Rows are one point carried round by a steady rotation, each followed by how many steps it has turned.
The counts run from 0 to 255.
[ 19 -43  17 -72  86 -21  35 -34 -33   8 -30   2  45 -44   3  -3   5  37
  42 -28  51 -20   5 -26   2   5  31 -16  32  28  14  19 -18 -28 -19  50
  -1  10  13  16  37 -20  12   1  -7 -43 -34  21 -21  18  -7   7]
162
[ 69 -19  26 -68  54 -29  13 -21 -25  45  16  32  22  -1   8 -56  -1 -18
  22 -18  38  -5  40 -22  25  12  29  29   6 -19  24  11   9   7  20  55
 -17  14  10  30 -16 -15 -33  13 -12 -41 -49 -11  -7  27 -25 -10]
192
[ 83  -7  -4 -76  65 -27   6 -21 -20  31 -11  20  27   3  28 -40  17 -30
  30 -19  33   5  40 -40  17  -4  27  41  12  13  28   8   8   4   9  54
 -21   6   9  36   3 -13 -10   5 -12 -49 -40  -9  -5   7 -53   8]
204
[ 30 -47  24 -98  20  -9   7 -30 -17   1 -29 -12  48  -7  16  10   6  11
  32  29  46   5  10   5 -10 -25  36  10  10  35  22  24   5 -16  24  30
  -5   8  36  11   4 -41 -22  48 -22 -23  13  14 -30  43 -62 -30]
85
[ 37 -50  11 -58  64 -60 -18 -17 -38  42 -34   2  21 -27  13 -27 -27   7
   6 -11  50 -21  33 -17 -34 -24  46  19  11   7  31  33   3  -4  24  19
  -1  28   6  28  12  31  19  19   4  -1 -17  55 -46  31 -14 -15]
115
[ 47 -40  13 -68  94 -33  15 -36 -39  37 -19  26  25 -46   7 -22  -5  12
  18 -39  65   1  20 -39  -3   8  31  -8  31  40   8  -7   3 -10 -12  43
  -6  26  -9  14  28   5  29  13   3 -25 -18  10 -18   0 -16   2]
165
[ 52 -35  19 -69  57 -24 -22  -9 -22  40 -33  -6  21 -11  28 -37 -19  -6
  19  -9  74 -25  18 -23 -13 -23  45   3  -9   2  14  25  22 -11  49  29
 -13  52   0   2   0  29   3  20   4 -18 -28  16 -64   0 -26 -22]
128
[ 33 -38  14 -60  37 -31 -30  -1 -68  27 -39  17  44 -23  14 -12 -16  20
  16  20  60 -25  62  -3  -5 -29  49  -3  -2  -2  42  34 -10 -25  28  18
 -20  11   4  48   4  19   3  39  -1   1 -24  31 -66   5   7 -19]
119
[ 46 -34  41 -91  28 -20 -39 -10 -30   1 -38  17  31  -3  36 -11   1  -6
  30  35  44  30  39   2  -1 -30  36   4  -3  25  32  31  12  28  19  33
  -2  -7  16  38 -17 -15 -18  50  -3  -7 -11 -15 -35  18 -52 -14]
80
[ 46 -29  40 -86  40 -41 -29  -7 -14   0 -50  16  33   7  49 -17 -12 -13
  20  15  43  26  32  -9  -9 -21  35  12   0   7  20  25  18  31  22  36
   0  -6  21  32 -10 -17 -19  36   0   4 -22  15 -30  39 -63 -11]
79
[ 38 -43  12 -46  35 -22 -10  -3 -44  20  -1   3  36 -12  -4 -21  -6   6
  49  16  87   3   5 -19  31   0  25 -14  13 -38  29  30  14  -8  22  25
 -18  16  14  42   4  -1 -23  32   1 -64 -19 -19 -64   5 -22  -5]
144
[ 38 -50   3 -71  66   0  42 -40 -47  15  -5  -1  31 -43   2  -6  18  29
  44  -4  69 -36  16 -11  26  -8  38 -17  32  14  19   6 -11 -29 -17  46
   0  -5   8  26  49   2  -1  17 -22 -44 -11  12 -22  24 -10 -18]
160
[ 47 -42  34 -73  62 -22  15 -27 -27  23  -1  31  42   0 -30 -45  -2  -6
  16 -11   9  34  29 -10 -27  17  24  25   1  59 -10  10  -2 -18 -18  47
 -10  24  32  19   6 -24 -13  21 -20 -21 -22  13   5  38 -37   0]
38
[ 60 -10  22 -62  42 -33  13  -4 -51  24   1  36  50  -9   4 -36  -5 -10
  33   1  33  -7  50 -26  25  13  17   8   4 -23  37  15  -9 -19   0  59
 -30  -1  16  49 -17 -35 -40  22 -12 -46 -72 -10 -19  25 -12   8]
194
[ 60 -25  17 -75  32 -12  -3 -32 -41  16  -4  26  44  -8  17 -13  -4   8
  -1   3  47  28  55  25  22  -3  40  45  -6  19  49  38   9  12  -2  44
 -27   1  32  19 -48 -31 -33  36  -8 -16 -13  16 -19   2 -29 -21]
244
[ 27 -43  17 -60  46  -9  21  -4 -27  11 -23 -34  43  -6   3 -14  -9  19
  61  16  87 -40   3 -19  -8 -12  31  -9  -4 -11   7  27   7 -47  52  31
 -16  16  37  -1  16 -16 -33  19 -16 -30 -28   4 -65  25 -25 -35]
135
[ 45 -46   4 -57  63 -17  28 -24 -59  14  -6  -9  45 -42  -3   1  16  16
  53   1  81 -23  30 -11  14  -7  28 -15  21   8  20  -7 -14 -23 -18  30
  -8 -14  10  38  47   0   2  10 -17 -27 -21   5 -29  17 -14 -12]
159
[ 64 -39  25 -87  48 -43   1 -18  -4  16 -43  -6  38 -15   4 -13  -4 -11
   0  -2  62  41  15 -15 -11 -16  24   9   2  36  13  20  27  -1  17  15
 -11  25  35  12  -6 -20  11  35   0  -8   9  26 -42  36 -66  -8]
90
[ 57 -30   8 -53  23  -3  13 -22 -53   7  -7  -2  54   8  -7  -6  11   2
  22  12  57  14  56  21 -14 -14  46  55  -2  37  34  29 -12 -30   4  31
 -37 -14  49  16 -24 -36 -29  23 -34  -6 -14  21 -25   7 -30 -37]
247
[ 48 -13  32 -62  58 -30  13 -25 -51  46  -9  38  30 -17  -3 -52 -19  22
  20 -34  66  -4  38 -14  29  10  19  11  15  -1  23  14   6  15  25  38
 -17  23 -11   9  -7 -26 -33  22   2 -26 -40 -23 -18   1   1 -24]
180
[ 44 -44  13 -63  57 -40   2  -7 -16  46  -8   0  21 -20   1 -33 -18  -9
  31 -10  80   4 -11 -42   8   1  18 -11   7 -25  22   7  35  -8  39  26
  -8  49  21  17   1   7  -8  19   9 -50 -10   6 -53  12 -47   2]
141
[ 47 -46  28 -78  31   2  25 -31 -64  22   8  17  40   2 -38 -30  11  10
  32  12  37   9  44  12   8   8  24   9   0  34  12  -1  -2   0   1  56
  -7 -10  18  35   4 -34 -44  27 -24 -16   4 -13   1  44 -25 -24]
33
[ 45 -44   0 -65  59 -30   6 -25 -56  15  -2  11  34 -42  17 -19  14  19
  37   2  70  -2  27 -18  45   0  30 -21  23 -18  35  26  -6   6 -21  41
 -11   0   2  59  21   9  -3  17   1 -59 -14  -5 -43  11 -16  14]
156
[ 36 -35  52 -82  55 -18   3 -37 -58  25  -3  48  27   0 -14 -49  -2  10
  19  -9  36  35  26   1   6  14  26  11   8  21  12  23  11  40   8  59
   6   1  13  36 -11 -31 -36  25   6 -22  -7 -19  -6  21 -30   3]
29
[ 49 -19   6 -68  65 -20  13 -15 -17  22 -10  13  45   8  19 -33   7 -16
  43  -4   4   1  22 -44  -6   8  29  33  23  28  16  27  -8 -30 -14  62
 -26  18  26  22   0 -27  -4  15 -26 -75 -61   7   1   8 -37  21]
201
[ 24 -64   7 -64  50 -20  31 -30 -26  10   0 -20  32 -20  -7 -11   3  20
  62   5  72 -27 -12 -24  16  -6  32  -1  17 -22  16  24   2 -27  14  31
  -1  10  30  26  34  -8 -25  11 -21 -69 -13   5 -35  32 -31 -14]
148
[  5 -54  21 -72  54 -14  -9 -14 -29  24 -28   3  35 -16  19 -16 -20   9
  32   1  38 -38   9 -16 -36 -24  44   6   8  35  15  45  -4 -48  35  35
 -14  52  18  -9   1  10   7  33  -9 -37 -28  33 -58  -5  -7 -20]
125
[ 62 -48  39 -70  67 -21  -1 -35 -24  25   2  23  30   3  10  -9 -10  -6
  -5  -1  34  42  32   8 -19 -12  45  53  13  57  16  32   8   2  -4  42
 -15  18  32   7 -26 -16  -4  28 -27 -16 -26  32  -2  11 -30 -18]
240
[ 10 -61   8 -69  52 -41  -6 -31 -41  38 -25   9  29 -17  -3 -15 -22  21
   5   0  30 -14  14 -10 -39 -16  54  22  35  31  30  49  -4 -26  14   5
  -3  32  17  18  13  18  17  35 -16 -37  -8  57 -43  20 -11 -15]
113
[ 22 -29   7 -73  34 -35 -27  -6 -51  33 -46  33  39 -33  15 -12 -22  27
   4   7  40 -20  47 -11 -10 -16  36  -4   2  -7  47  34  -2 -14  23  36
 -22  16   6  46  -8  13   0  41  16 -17 -23  43 -62  12  -6 -15]
118
[ 35 -55  28 -41  71 -37  -9   0 -19  22 -19 -14  29  -6  -1 -28 -23  -8
  52  -7  83   4  -8 -40 -14  -2  23   4  11  -2   0  31  18 -25  33  16
 -13  45  36   4  14   4   0  13  -8 -46 -28   6 -55   9 -32  -5]
139
[ 49 -31  38 -62  48 -14   4 -17 -57  13  -9  23  52   8 -10  21 -12  15
  22  12  49  22  41  11  -8 -18  17  24  15  34  34   9   2   1  -8  29
 -18 -34  44  39   1 -46 -27  36 -35  -2 -32  11  -4  28 -15 -40]
234
[ 51  -3 -13 -69  55  -8  22 -26 -29   1 -34  -8  44  20  22 -12  22  14
  65 -16  41 -16  22 -31  -3  -9  28  36  15  34  27  11  -3 -15  10  38
 -11 -26  20  34  37 -44 -19   6 -30 -34 -36   0   8   8 -51 -12]
211
[ 42 -40  19 -49  47 -41  -8  -5 -31  16 -15   8  37 -24  -1 -25 -11   7
  44   7  87   8   5 -24  31   4  25 -15   0 -41  26  33  16   0  23  19
 -16  20  24  41   6  -6 -18  20   6 -47 -25  -5 -63  18 -27   5]
143
[ 10 -47  -6 -70  23 -42  22 -27 -47  27 -33  -3  48 -20 -18  -1 -10  40
  10   7  44 -33  21  -7 -19 -18  38  11  15   9  39  36 -17 -32  22   9
 -12   4  31  32  18 -10  -6  27 -16 -19   0  62 -37  45 -16 -32]
110
[ 45 -18  39 -44  50 -17  18  -8 -72  30   7  27  43  -9 -17 -42 -12  17
  40 -10  65 -12  48  -8  12   2  21   9  20   3  21   9  -5 -19  21  29
 -27   0  16  30   6 -39 -32  19 -24 -27 -55 -30 -21  11  20 -34]
183
[ 20 -36  35 -60  85 -17  22 -35 -41  35 -10  22  32 -13  -5 -48 -15  32
  31 -45  59  -7  16 -19  -4   2  35  13  34  42   0  28  -4 -16  15  32
 -13  30  -2 -12  21 -22   1  14 -18 -38 -46 -12 -20  -9  10 -17]
176
[ 46 -33   9 -87  13 -32 -12 -20 -26   5 -32  16  47 -22   2  -8   3  18
   9  12  75  48  27   2  25  -8  25  11  14  22  31  36  20   1  14   2
 -22  12  26  39 -24 -31  -4  56   2 -25  21  -2 -54   8 -46  -6]
93
[ 40 -38   9 -67  27   2   3   3 -56  31 -18  -6  44 -17  -4  -5 -13  -2
  44  19  88 -23  10 -21   2 -21  19 -12  -6  -6  26  14  12 -43  52  27
 -32  35  18  18  -5  -2 -17  41 -14 -42 -15 -11 -68  -1 -15 -34]
133
[ 62  -9  -1 -75  78 -26 -12 -35 -32  29 -26  20  26  20  20 -11   3  -7
  33 -29  50  23  19 -46   2  -2  21  36  26  37  31   6  24  32  19  28
 -18  -4   8  34  17 -25   4  12 -10 -29 -20 -18   7 -10 -54  -4]
216
[ 37 -19  12 -63  75  -7  -2 -36 -65   6 -37  42  24   0   8 -33  -6   6
  44 -36  75  16   9 -20  12   3  35  18   2  16  17  24   2  46  12  65
  -3  -9   6  26  13 -16 -11   3  15 -17 -21 -27 -11   0 -44   8]
16
[ 59 -11  20 -72  30 -17   1 -12 -45   4 -32  35  58   2 -10 -49  16   3
  16  -4  31  34  74   5  11  17  25  33 -17  31  10  27  -6 -10 -21  46
 -33   2  26  55 -10 -28 -21  24 -10  -3 -21  -2 -26  37 -28  -7]
43
[ 25 -33   8 -83  39 -37 -23 -21 -52  43 -38  27  27 -34  19 -17 -14  18
  -7  -1  41 -19  38 -10  -5 -15  49   2   2   0  50  39   1   1  30  26
 -10  34  -1  28 -12  24   2  36  22 -16 -10  46 -52  11 -16 -17]
117
[ 13 -25   2 -45  68  14  25 -26 -61 -12 -40  19  49   7   0   4  -9  14
  69 -27  56   1  -7 -24 -19   0  36  14   4  39   8  31 -19 -11 -12  60
 -18  -3  28  18  33 -25   2  -2 -25 -28 -46  -9 -10   8 -34  -1]
11
